The rows below come in pairs that one turn or mirror swaps. Which row does each named row swap with?
The rows were stretched afterwards, more along some directions than others.
Z_342: [+1.59,-0.28,+1.98,+3.03,-0.75,+2.73,+2.45,+1.08,-1.40,+1.52,+0.63,-1.65,-2.15,+1.88,+0.07,-1.05]
Z_592: [+3.74,+0.69,+0.35,+3.42,+0.50,+0.41,-0.50,-0.94,+0.66,+2.45,+0.02,-2.14,+0.84,-2.37,+0.57,-3.59]
Z_217: [+0.87,+0.84,+0.89,+2.47,+0.16,+0.18,-1.14,+2.32,+1.30,-1.89,+1.45,-1.34,+1.50,+0.82,-3.18,-1.68]
Z_184: [+3.73,-2.48,-0.54,-2.30,-0.49,-0.06,-1.35,+0.07,-0.69,-2.01,+0.54,+0.58,+1.90,-1.48,-0.65,+0.90]
Z_714: [-0.21,+0.94,-1.10,-0.32,-1.67,+0.76,-0.79,+2.83,+1.19,-2.80,+1.56,-0.08,+1.55,+1.42,-2.37,-2.51]
Z_121: [+3.17,-1.98,-0.07,-0.12,+2.01,+0.27,+0.05,-0.79,+0.35,-2.30,+0.58,+2.55,-0.48,-1.95,+1.58,+2.36]
Z_291: [+0.00,-2.98,+1.59,-0.49,-1.76,+1.76,+1.19,+0.65,-0.40,-2.67,+0.21,-0.10,-1.07,+3.44,+2.12,+1.05]
Z_310: [-1.52,+0.07,-1.51,+1.59,-2.51,-0.55,+1.22,-3.15,+2.76,+1.98,+1.29,-3.53,-1.71,+0.46,+0.62,-1.42]
Z_43: [+2.07,-3.12,+0.93,+2.92,-1.62,-0.82,-2.05,-1.15,-0.45,+0.89,+3.80,+0.43,-0.90,-0.49,+0.79,-1.96]
Z_523: [+2.16,-4.50,+0.87,+0.00,-1.16,-0.08,-1.83,-0.66,-0.11,-0.89,+1.99,-4.73,+1.10,-2.19,+1.32,-0.27]
Z_437: [-0.85,-1.71,-0.95,-4.73,-1.56,+2.02,+0.27,+3.29,-0.91,-1.28,-0.46,+0.94,-2.36,-2.43,+0.87,+1.91]
Z_146: [-0.35,-1.98,-0.82,-1.23,-1.54,+2.57,+0.62,+1.55,-1.61,-1.78,-1.72,+0.01,+0.34,+3.67,+2.72,+1.81]
Z_366: [+3.83,+0.08,+1.80,+1.15,+1.81,+2.29,+1.59,+2.42,+0.95,-0.38,+1.57,-0.89,-2.50,-0.36,+0.52,+0.29]
Z_581: [+1.48,-3.55,-1.24,-0.06,+0.00,+0.46,-0.85,-0.05,+2.01,-2.90,+1.19,-3.16,-1.34,-1.70,+1.42,+0.82]
Z_145: [+4.40,-0.29,+0.27,+0.98,+2.18,+2.39,+1.12,+2.80,+3.23,-2.31,+0.22,-0.16,-1.96,+0.07,+0.51,+1.30]
Z_845: [+1.74,-3.45,+0.83,+0.55,-3.85,-0.61,-0.95,-0.66,-0.53,+0.02,+4.19,+2.28,-1.20,-0.63,+1.60,-0.90]
Z_460: [+0.55,-1.60,-0.55,-0.23,-1.40,+2.27,+2.76,+1.01,-0.14,-3.09,-0.86,+1.59,-0.74,+3.96,+3.75,+1.38]
Z_48: [+3.70,+1.75,+0.68,+0.99,+2.00,+1.38,+1.08,-0.27,+1.43,+1.19,-1.02,-0.20,-1.11,-2.53,+0.97,-0.86]
Z_245: [-0.56,+0.67,-0.38,-0.14,-0.18,-1.01,+0.79,-0.81,+2.29,+0.87,+2.36,-2.94,+0.16,+0.93,-0.31,+0.10]
Z_486: [+0.32,+0.44,-0.42,-0.23,-3.25,-0.06,-0.38,+2.59,-0.23,-2.32,+1.19,-1.49,+2.07,-0.51,-0.96,-4.17]
Z_4: [+3.94,-1.37,-0.95,+1.44,+1.37,+0.15,+0.83,-0.92,+0.15,-0.16,-1.10,+0.21,+1.39,-1.62,+0.97,+0.99]
Z_778: [+1.45,-3.00,+1.10,-0.11,-4.18,+0.17,+0.18,-0.07,-1.17,+0.85,+3.05,+1.34,-2.42,+1.53,+2.25,+0.21]
Z_240: [+2.20,-4.18,+0.51,+0.81,-1.64,+0.16,+0.18,-1.83,+1.52,-0.10,+1.59,-4.14,+0.41,-3.47,+2.47,-0.11]
Z_38: [+0.35,-0.41,+0.58,+2.37,-1.38,+3.16,+3.47,+0.78,-0.59,+0.68,+0.85,-1.56,-2.99,+2.66,+1.09,-0.37]
Z_315: [+0.12,-0.45,+0.56,-5.05,-1.29,-0.30,+0.42,+2.83,+1.39,-1.03,+0.57,-0.06,-0.86,-3.72,-1.39,+1.26]
Z_989: [+0.97,-2.68,-1.42,+1.24,-1.11,+0.10,+1.95,-3.03,-1.13,+1.68,+0.63,-3.71,-2.00,-0.17,+2.64,+0.55]
Z_754: [-0.62,-1.70,+0.04,-2.17,-1.54,+2.38,+1.38,+2.62,-0.89,-3.30,-0.67,+2.62,-0.24,+3.90,+2.33,+2.12]
Z_377: [+2.65,-1.69,+0.75,+0.60,-1.62,+0.79,-2.76,+0.56,-2.22,-0.63,-0.74,-4.38,+4.14,+1.28,-0.13,-3.99]
Z_192: [-0.34,-2.55,-0.67,-1.97,-1.99,+2.59,+0.76,+2.51,+0.29,-3.45,-0.43,+2.44,-0.67,+4.67,+1.67,+1.82]
Z_373: [-0.10,+2.90,-0.99,+0.89,-0.20,-1.89,-1.01,-2.37,+1.81,+0.17,+2.86,-2.68,+1.71,-0.59,-0.22,-2.92]
Z_630: [-0.36,+0.71,-0.07,-1.21,-2.53,+0.24,-1.08,+3.49,-0.74,-2.48,+1.42,-0.44,+2.57,+0.01,-2.02,-2.79]
Z_179: [+1.63,+0.92,+1.81,+0.60,-1.55,+0.37,-0.71,+2.59,+0.15,-1.93,+1.59,-2.21,+2.09,+0.66,-2.59,-3.57]
Z_726: [+3.21,+0.98,-0.07,+0.19,+1.62,+2.30,+2.96,+1.19,+2.70,-0.51,-0.30,-1.30,-3.20,-1.03,+0.89,+0.35]
Z_119: [+0.33,+3.17,-0.59,-1.21,+0.32,-0.36,+0.50,-2.46,+3.15,-0.59,+2.24,-1.66,+0.11,+0.71,-0.01,-0.58]
Z_875: [-0.42,+2.31,-0.89,-2.51,-0.52,-1.27,+0.73,-0.52,+1.91,-0.69,+2.31,-0.98,+0.58,+0.40,+0.01,-0.52]
Z_361: [+3.45,-0.03,-1.14,-1.15,+1.82,+1.60,-0.60,+1.88,-0.34,-2.02,-0.82,+0.83,+2.13,-0.93,+0.38,+1.72]
Z_292: [+0.33,+1.80,-0.69,+0.63,-1.34,+1.27,-0.77,+3.11,-1.31,-0.90,+0.36,-1.10,+1.45,+0.14,-1.51,-3.22]
Z_47: [+4.02,-0.08,-0.65,+4.08,+0.05,-0.22,-0.81,-2.38,-0.01,+0.63,+0.89,-0.48,-0.26,+1.93,+0.53,-2.86]
Z_595: [-0.72,-0.62,-1.25,-1.89,-0.39,+0.12,+1.33,+0.31,+0.40,+0.33,-1.06,-0.29,-2.13,-3.66,+0.74,-0.12]
Z_820: [+4.07,-4.43,-0.51,+1.02,-0.64,+0.29,-1.14,-1.79,+0.33,-1.39,+0.63,-3.11,+0.13,-2.40,+1.92,-0.43]
Z_367: [-1.17,-2.11,+0.78,-1.08,-0.22,+1.40,-0.18,+1.87,+0.35,-2.85,-0.95,+0.04,-1.11,+3.43,+0.71,+1.89]
Z_34: [-0.25,+0.51,-0.32,-3.81,-0.06,+1.83,+1.95,+1.58,+2.10,-0.94,-0.24,+2.47,-3.27,-2.01,+0.25,+1.71]
Z_823: [+2.03,-3.27,-0.84,-0.41,-1.67,-0.58,+0.20,-2.53,-1.56,+0.70,+0.84,-3.60,-0.81,-2.59,+1.45,+0.36]
Z_76: [+4.98,-0.15,+1.07,-0.12,+1.68,+1.58,+1.71,+1.75,-0.43,-1.10,+0.63,-0.81,-2.34,-0.89,+1.17,-0.59]
Z_300: [+2.72,-3.16,+1.58,-1.33,-4.77,+0.07,-1.54,+0.00,-1.36,-0.02,+3.84,+1.33,-1.99,+0.24,+0.52,-1.09]
Z_94: [+1.32,-1.75,+1.24,+0.83,-1.01,+0.32,-2.16,-0.61,-2.27,+0.18,-0.81,-5.35,+3.48,+0.81,-0.18,-3.10]

Z_845 pairs with Z_875
Z_373 pairs with Z_778
Z_217 pairs with Z_367
Z_377 pairs with Z_38
Z_714 pairs with Z_192
Z_754 pairs with Z_630
Z_342 pairs with Z_94
Z_823 pairs with Z_48

